128 stands for zero in the data rows.
Some points, one per row:
[115  58 184  77 217 188 136 124  29 134 152  73  67 216  81 121 198 148 112  90 113 104 120  35 218  73 150 137 159 134  57  92 120  60 156]
[126 168 105 155  97  85  96 123 127 111 122 116 168  86 133 135 109 114 134 136 132 161 139 168 105 137 137 141 120 115 138 156 140 150 121]
[ 79 175 137 155 181 176 112 134 154 109 164 143 123 124 116 111 122 142 104 105 117 151 180  76  80 134 122 120 150 116 106 157 163 144 130]
[ 84 156 124 137 152 128  66 120 155  94 164 123 128 135  90  65 167 130 114  77  69 139 182  95 127  70 190 121 173  71  78 167 158 110 154]
[160 157  89 147  51  91  98 124 155  87  93 107 139 102 127 106 125 124 161 139  87  93 129 185 134 115 187 162 127 110 118 187 143 142 125]
[108 141 103  93 109 146 144 137 133 114 125 113 131 134 119  86 164 161 145 148  59  81 128 123 138 159 171 132 111 128 125 157 154 131 117]
[138 186  83 173  73  69 108 129 165 104  94 145 185  53 155 126  84 114 131 163 125 158 145 188  75 172 126 132 119 125 150 167 144 181 107]
[131 193 139 171 123 137 130 135 101  92 131  92 131 133 131 195 103 128 120 152 166 160 146 125  93 165 101 169  95 135 133 154 142 161 124]
[135  93 147 119 139 142 137 126 114 149 123 120 111 130 127 149 100 111 122 128 169 111 113 133 160 148 120 124 138 145 136  96  82 105 133]
[103 108 177 121 187 178 145 125 148 166 155 148  84 144 127 160  64  82  84 103 214 103 121 105 148 142  78 104 152 140 138  65  51  96 149]
[164 100 147 120 121 139 138 126  68 114 118  80 108 146 127 165 132 129 145 149 142 121 101 130 159 135 131 157 108 149 126 118 118 111 124]
[106 124 123 112 144 136  79 122 105  88 143  90 114 155  84  67 192 143 130  88  56 109 155  94 172  70 209 139 161  86  65 163 159  97 151]
[133 185 105 157  72  99  76 129 121  76 131  73 154 123 108 139 142 125 142 117 105 145 155 175 125 108 176 177 109  83 115 190 165 150 136]
[ 95 151 109 136 113 120  83 125 196 141 151 154 152 100 115 107  95  85 110  74 156 121 153 177 143 112 145 103 162  87 129 129  95 121 155]
[132 134 163 125 150 180 131 122 102 104 131  84  60 173 107 172  92 127 123 123 165  68 118 108 146 122 128 174 119 137 119 125  99 107 143]
[ 64 153 148 148 192 155 104 123 166 125 182 149 120 142 109  98 126 125  76  87 119 166 183  68  99  98 123 102 167  91 100 126 139 127 147]
[149  77  98  72 129 153 154 121 177 171 113 206 124 128 143  60 169 156 170 103  83  64  94 143 135  89 129  80 151 141 133 106 146  98 120]
[106 171 148 172 138 127 131 129 158 136 155 138 127 137 133 180  83 118  95 119 188 176 154 126  81 133  85 135 114 114 153 119 119 158 136]
[ 81 216  95 158 120 140 109 139 165  81 140 122 150  96 116  96 131 159 125 141  77 139 184 110  63 179 167 138 121 109 124 195 182 178 121]
[212  79 136 111  76  85 182 130  47 130  73  88 117 142 158 181 154 154 175 209 124 131  57 130 148 147 112 160  76 185 155 116 125 131  96]
[ 90 161 130 130 166 193 171 147 158 132 148 160 127 121 147 131 109 149 115 148 132 122 142  89  72 201  80 111 112 155 147 130 149 152 109]
[166 124 101 160  66  46 159 134 144 146  80 150 177  84 177 148 100 136 134 189 136 183 115 182  73 163  89 128  92 144 176 129 142 183  93]
[142 140 133 181 108  84 150 139 116 135 121 137 176  89 174 175  93 118 113 178 165 218 128 147  62 173  56 131  86 145 170 124 148 180  93]
[112 104 165 109 198 194 124 129  74 111 155  98  84 180  95 119 173 148 114  98 110 112 139  50 167  97 147 138 151 128  72 126 142  90 145]
[ 79 156  93  98 102 107 157 140 204 136 151 165 157 105 138  72 126 133 108 161  69 110 132 139 102 176 136  90 101 109 171 121 124 159 114]
[117 192 130 195 123 122 121 132 151 111 129 131 141  94 146 165  68 119 111 150 169 171 157 128  62 169  97 147 113 135 146 163 141 177 115]
[141  91 167 105 141 173 122 129  74 132 141  74  76 184  96 169 145 117 139  99 154  86 107 115 201 101 148 160 129 130 105 116  96  78 150]
[126 103 182 125 173 169 154 135  83 152 146 104  86 163 126 195  99 108 107 129 197 128 110  91 152 148  80 138 115 155 135  87  83 106 133]
[ 66 205 146 199 146 138  76 126 198 116 185 140 136 105 117 138  63  85  78  83 175 171 199 129  79 126 121 126 154  80 127 155 118 148 150]
[138  55 165  78 145 140 146 123 127 175 143 130  82 176 121 144 123  89 122 101 165  83  80 125 202  81 112 110 144 133 132  63  54  67 151]
[130 141  75 118  91 109  89 122 189 106 118 168 146 104 116  29 179 150 163  96  37  90 145 151 121  79 205 112 158  94 101 181 180 127 132]
[115 143 141 118 186 198 148 133 105 119 134 134 100 151 116 133 146 162 133 123 125 111 144  67 112 147 117 131 140 156 105 133 153 126 128]
[160 103 123 106  96 118 127 127  94 118  96  88 114 134 123 140 125 126 148 143 122  88 101 162 172 134 157 153 118 136 126 129 107 111 127]
[125 118 154 102 144 159 129 118 130 143 143 125  88 161 109 154 112 110 123 105 171  86 110 120 169 117 130 124 142 130 133  85  67  88 154]
[165 138  88 142  52  59 138 131 147 124  81 133 165  88 155 132 115 131 151 174 115 137 111 186 109 151 132 136 104 136 158 148 132 163 107]
[129  15 161  47 196 152 138 113  89 172 142 141  77 209  97  73 203 134 118  65 104  83  92  78 230  23 144  92 176 117  75  55  99  45 160]
[161 138  86 122  67  60  90 120  60  91  95  66 180 101 123 136 160 143 172 154  92 163 120 196 133 130 171 164  92 114 141 155 166 148 116]
Here are 12 more points, each followed by its number:
[ 55 178 153 160 187 157  82 128 147  91 190 111 119 141  94 102 131 124  76  90  98 168 203  62 102 105 151 125 161  78  84 162 153 128 153] 0
[145  94 125  87 146 179 129 119 104 120 122 137 105 150 111  78 181 164 157 108  71  64 115 108 165 102 168 125 142 140  91 139 156  85 126] 1
[145 135 127 137  94  76 126 125 123 145 135 126 157 132 141 157 145 120 139 131 138 179 113 153 118  91 107 134 102 118 150 128 137 141 121] 2
[152  47 146  53 175 178 145 121  60 137 117 112  78 188 101  94 200 159 153 102  86  55  91  87 214  77 160 129 149 147  78 102 128  63 139] 3
[121 134 117  93 140 186 181 145 119 132 118 134 117 141 132 128 146 171 147 160 104  86 114 103 117 191 116 126 102 169 140 130 148 142 107] 4
[171 168  53 157  29  56 114 133 154  87  58 119 173  64 148 106 111 145 167 175  90 119 126 210  96 164 171 159 104 128 146 194 161 189 105] 5
[161 128  74 148  49  38 126 131 168 129  84 154 194  62 168 104 108 116 142 164 109 158 116 216  96 142 125 118 111 121 164 140 141 175 102] 6
[135 135 159 137 149 170 129 134  82 115 140  83  96 163 109 188 119 124 126 120 175 127 129 111 144 139 118 162 113 140 119 125 117 122 141] 7
[126 159 146 165 137 127 138 130 125 128 131 120 113 123 136 182  88 119 116 150 180 159 135 104  90 160 100 142 115 148 152 124 111 157 124] 8
[ 88 171 113 147 151 134  84 119 165  98 153 146 136 113 108  70 147 143 119  94  82 136 175  99  98  98 166 118 163  91  94 172 171 130 139] 9
[128  73 137  90 164 166 163 125 155 175 139 188 114 149 131  87 151 151 126 107 106 100 120 106 136 103 116  84 152 140 123  97 134 103 125] 10
[104  44 186  71 228 179 141 122  87 166 167 131  73 203 104 105 174 122  97  73 132 111 113  49 196  59 111  96 169 123  86  53  96  54 158] 11
Which of these numbered points is nearest to each point below, ignoring the direction in which the first points spread most? Its number follows each.
[152 144  69 140  39  39 106 117 195 130 101 165 184  74 147  90 126 117 152 137  97 142 121 211 109 110 159 108 131 104 160 144 132 156 119] > 6
[ 99  88 169 106 213 184 130 121  89 132 160 119  88 176 104 113 161 143 105  92 124 130 138  48 155  92 125 117 162 127  86  98 129  88 148] > 11
[136  39 166  57 200 181 134 121  34 134 134  83  64 210  86 105 209 150 139  89  97  74  97  57 229  63 165 134 158 137  64  88 120  48 153] > 3
[ 70 213 128 174 163 160  80 127 143  70 169 111 134 122  94 100 137 145  99 103  89 156 207  77  88 127 170 144 153  88  81 194 183 148 143] > 0
[106 142 168 146 174 162 166 129 153 166 147 167 105 131 145 194  54 100  86 134 227 144 129  95  99 178  47 103 132 161 160  74  66 135 133] > 8
[159 163  74 141  49  72  97 126 134  87  87 102 165  89 128 119 130 134 161 146  92 120 132 205 122 136 178 157 112 112 131 182 155 158 121] > 5
[154 178  99 159  65  68 122 129 107  98  93  97 168  99 138 158 133 142 155 179 116 166 129 160  98 159 146 160  94 137 149 174 153 170 108] > 3
[159 138 107 142  80  77 129 131  92 110  85  93 158 101 139 154 119 131 143 179 122 146 120 162 125 167 139 149 105 144 137 148 130 151 111] > 3
[124  91 127  92 151 164 140 122 175 165 145 194 119 138 129  73 151 144 133  95  92  88 130 120 130  95 129  83 156 126 122 109 137  95 128] > 10
[156 141  87 134  59  55 113 112 186 126 105 165 164  80 153  96 115 106 147 146 103 126 109 195 113 108 141 109 127 112 158 133 121 137 121] > 6
[135 148  70 109  86 124 102 133 160  92 105 141 143 103 119  44 179 158 173 119  34  71 136 154 127 117 204 131 132 113 107 193 184 136 122] > 1
[ 97 135 114 120 142 121  83 118 153 104 146 130 127 134 100  56 171 141 124  86  65 119 159 102 138  71 189 116 169  84  84 158 155 107 152] > 9
[ 91 162 110 140 142 122  93 117 202 122 154 187 145 108 117  52 141 134 110  83  82 130 173 116 100  86 157  94 167  84 106 155 158 131 140] > 9
[162  58 153 122 110 132 162 144 129 158 126 122 108 165 147 154 116 116 117 128 154 121  99 154 155 108  89 133 101 126 140  96 111 118 123] > 2
[ 83 187  96 119 105 151 162 155 156 100 140 118 147 104 131 114 124 153 124 185  79 109 143 115  87 233 138 130  79 138 160 165 152 176 102] > 4
[116 169 129 152 135 158 103 129 110  99 133  90 115 125 108 162  98 123 129 116 164 118 147 132 120 149 140 168 119 125 124 157 130 145 136] > 7
[114 102 182 135 176 159 151 129 118 165 155 134  92 156 133 182  84 100  96 123 205 144 118  95 130 139  68 121 125 144 146  75  76 110 135] > 8
[156 166  68 163  45  31 123 123 181 125  91 168 205  51 168 113 106 128 143 171 116 182 125 206  66 152 118 113 104 121 179 147 150 191 104] > 6
[111  67 174  84 210 182 129 122  78 139 156 116  82 192  99 105 178 137 110  84 116 109 124  56 187  72 133 113 161 125  76  88 121  71 151] > 11
[136 122 111 131  86  84 122 123 172 145 114 148 147 106 143 116 102 109 126 127 132 121 121 182 128 118 128 115 131 111 147 123 108 131 125] > 6
[120 132 148 116 200 218 160 131  97 128 134 139  92 156 121 135 140 165 133 122 138 101 136  60 119 148 105 127 143 169 105 124 150 117 126] > 4
[135 179 111 156 102 110 107 127 109  98 110  97 144 106 123 159 115 132 146 142 141 140 138 149 110 146 145 165 116 134 132 172 144 157 123] > 7
[102 161 106 133 133 125  65 124 134  73 140  99 129 131  87  57 177 142 131  90  50 119 174 104 137  77 214 140 160  79  71 191 178 119 151] > 9
[108  60 176  88 213 175 131 116 109 158 167 153  85 183 108  93 167 126 101  74 122 115 120  58 180  57 117  94 174 121  84  72 110  65 152] > 11
[ 82 181  74 113  70 106 156 149 201 104 138 139 171  91 139  73 131 143 124 183  53 108 136 147  90 208 153 111  84 110 174 159 146 179 108] > 4
[ 62 222  97 146 116 145 148 146 205 101 160 154 159  88 137 107  99 141 106 170  94 136 168 111  46 220 119 110  96 119 168 165 154 187 113] > 4
[ 81 157 116 146 145 118  67 121 161  89 158 116 134 127  96  54 161 130 106  84  60 141 183 100 126  72 194 125 172  67  75 177 167 120 153] > 9
[130 162  56 106  65 112 127 141 174  86 101 140 156  93 129  47 169 161 168 152  30  70 127 162 117 154 196 127 106 115 133 190 175 159 114] > 1
[ 72 187 132 160 179 169 122 125 195 127 172 186 137 112 132 102 107 134  97 103 125 157 181  83  55 134  99  95 158 115 125 144 158 145 128] > 0
[122 125 168 149 160 153 182 140 138 179 138 167 121 123 162 202  67 104  93 153 226 158 115 103 102 192  30 105 115 173 165  75  77 139 116] > 8
[124 119 160 142 156 139 148 130 133 155 141 139 109 139 140 173  81 103 100 133 193 145 120 118 112 139  71 123 121 142 153  90  92 134 130] > 8
[114 159 156 155 149 181 113 133 107 113 151  88  98 150 105 178 106 115 121 104 179 126 149 106 139 139 127 164 129 128 110 147 119 123 144] > 7
[151 137  95 121  71  77  77 112 108  86 106  73 139 116 107 107 149 124 162 129  81 111 124 182 159  93 206 161 127 100 116 166 137 123 136] > 5
[127  87 103  68 121 153 183 134 180 171 123 194 130 127 149  79 146 150 146 139  88  69  91 141 132 139 112  84 123 149 158  97 126 122 108] > 10
[147 118 104 141  63  76 120 123 187 132 108 147 147 100 149 102 107 111 138 138 109 118 116 186 122 103 140 126 127 107 146 147 124 139 120] > 6
[103 210 135 199 120 141  78 126 149  78 145  89 116 115 111 157  83 123 116 118 145 144 185 123  82 134 155 177 134 104 111 201 152 158 135] > 0
[ 99  89 171  99 206 180 126 119  90 131 168 117  86 186  94 111 169 139 102  86 117 125 137  51 171  79 135 117 162 118  81  96 125  83 153] > 11
[141  84 123  82 161 184 187 129 165 186 115 214 112 138 154 103 140 159 154 122 127  80  94 110 115 128  83  82 142 173 145  88 135 111 111] > 10
[109 139 101 121 125 116  77 120 162 101 143 140 138 127  99  38 179 139 133  82  47 109 159 126 142  66 201 116 162  74  82 171 168 114 148] > 9
[106 158  64  95  68 104 143 142 199 112 120 151 160  96 137  58 149 148 150 161  40  85 124 161 107 168 171 107 102 113 160 159 147 158 112] > 1
